[[  2.749 -12.622  12.842   8.818  22.148  10.616  -4.397]
 [  9.502 -10.299  -0.637  15.638  19.648  -6.328  -7.894]
 [ -6.420  -0.324  18.334   1.332  16.148  -3.485   1.763]] -> -6.420

[[ -81.296  -85.215 -158.847  -33.252]
 [ 204.555   27.322   70.876 -108.716]] -> 204.555

[-14.2 -11.7 -17.2  13.4 -13.9] -> -14.2

[ 10.904   1.066   7.742 -13.928] -> 10.904

[-126.8  121.4  -84.3  -42.5   57.4    6.4] -> -126.8

[-0.5 -0.9 -0.7  1.6  1.1 -1.5  0.6] -> -0.5

[ -36.500   23.464  -84.366  -47.755  131.173  -42.054 -121.612] -> -36.500
---
[[-33  24 -45 -25 -34  13 -41]
 [ -9   6  27  -1  -6   7  57]
 [ 42 -31  56  32  28 -27  26]] result: 26

[[-39  15 -21 -19]
 [ 59 -40  -9  54]
 [ 27 -31  39  30]] result: 30

[[-43 -45  25  21   1]
 [ 28 -21  36  21 -24]
 [ 17 -16   5   8 -11]] result: -11

[[-23  19  -9   6 -28]
 [-24  16   3 -22   8]
 [-34  45  28 -43   3]] result: 3

[[ -5 -10   0 -16]
 [ 21   8  16  -7]
 [-29  19 -31  44]] result: 44

[[-31 -10   3   4]
 [-54  -8 -23   8]
 [-17 -19 -18  28]] result: 28

[[ 33  21 -14  48   0 -26 -41]
 [-13  -7  -3  -7  -4 -10  -6]
 [ -9  -4   5 -11  -5   5  -1]] result: -1

[[ -9 -21 -22 -33 -23 -22 -26]
 [ 36 -28  -1 -60   3  32 -39]
 [-32 -23 -31  55  -9 -25  55]] result: 55

[[ -2 -43  33  11 -59 -12   5]
 [ -9 -19  -6  -9  -4  54  12]
 [-17  43 -33  20  -8  26 -45]] result: -45
---
[[-17  -9  23 -14 -14  -5 -15]
 [-33 -31 -15 -32  23 -17 -11]
 [ 26  -5 -26  48  27   8 -19]]
-17, -19

[ 27  26 -24  46  38  22]
27, 22

[[ 28  24 -26 -60  -4 -12  33]
 [ -6 -14 -19 -55  -7  10  -3]
 [-19 -10 -15 -24   2   1  -6]]
28, -6

[[-22 -14   2 -13]
 [-51 -52 -10 -31]
 [-20 -14 -42  -6]]
-22, -6

[ 59 -39   2  -9 -37 -14]
59, -14

[[ -4  57  29  10  14  16  -9]
 [-46  17 -12   1  32  33  32]
 [-30   6 -14  -3  25  27  31]]
-4, 31

[ 39 -30  -4  39  -7  45  19]
39, 19

[-27  57  17 -40   6 -59  15]
-27, 15

[  3 -45  23  25  -2  18]
3, 18

[ 19 -26  52  43 -44 -30]
19, -30
---
-16,-33,-45,8,-6,-55 yields -45

-48,-15,8,-25,10,-1,-4
13,20,5,14,-16,23,10
yields 8

-5,25,55,-3,10
19,-10,-13,-6,-21
yields 55

-5,-33,9,-37,14,8
-30,53,9,-47,-7,-19
-2,-44,4,7,-19,-25
yields 9

-24,-2,-60,14,28 yields -60

39,10,-48,-19,47,58 yields -48

-30,9,-22,35
-4,-50,51,-17
0,38,-37,36
yields -22
---
[[-12  -4 -13  25]
 [  1  16   0   3]
 [ 13 -47  17 -43]] ⇒ 0

[[ 28 -49   5  10]
 [  1   8  -8 -21]] ⇒ 5

[[-48  -8   7  16]
 [  9  43 -14 -19]
 [-39 -25  11  26]] ⇒ -14

[[-42  56 -18 -13]
 [ 12  53  52  55]
 [-10  55  50  38]] ⇒ 52

[[  0  -1 -11 -19]
 [  0  48  22 -15]
 [-13  16 -16   8]] ⇒ 22

[[-45   8 -50 -22]
 [  0   3   3   0]] ⇒ -50
---
[[ -3   0  -9 -20 -13  29]
 [ -6  -4  -6 -16   0  59]
 [ -4  -2  -4  -9  -7  37]] result: -9

[[-38  10 -27  -8  -4   1  45]
 [-29 -34 -17  22  -4 -29 -32]
 [-53   3 -24 -10   3  11  11]] result: 3

[[ -4  20   1  -6  12]
 [ 25  25 -22  -8 -22]
 [-34 -59  -2 -27  44]] result: -2

[[-10 -24   1  50]
 [  0   9  -3 -18]
 [  4  -6  -1 -25]] result: -6

[[ -8 -58  21  29]
 [-26 -30  20  25]
 [-43 -14  23  13]] result: -14

[[ -4   0  -3  27   0  17]
 [ -1  30 -52 -46  42 -39]
 [-16 -35  -3 -39 -19 -21]] result: -39

[[ -2 -50  11   6]
 [ 20 -10  -4  12]
 [  9   0  -1  -1]] result: 0

[[-33  43 -41 -13  21 -37]
 [-13  23   8 -19 -38  25]
 [ 27 -20 -45 -48   8  45]] result: -48

[[ -9 -43  38   4 -17   0  19]
 [ -1 -10  -1 -21  13  29  -2]
 [ -4  15  -2  -2 -20 -24  -8]] result: -20

[[ 28 -11  48 -34 -17  -7]
 [ 58   7  36   2  -2 -17]
 [-14   7  23  51 -32 -27]] result: 51
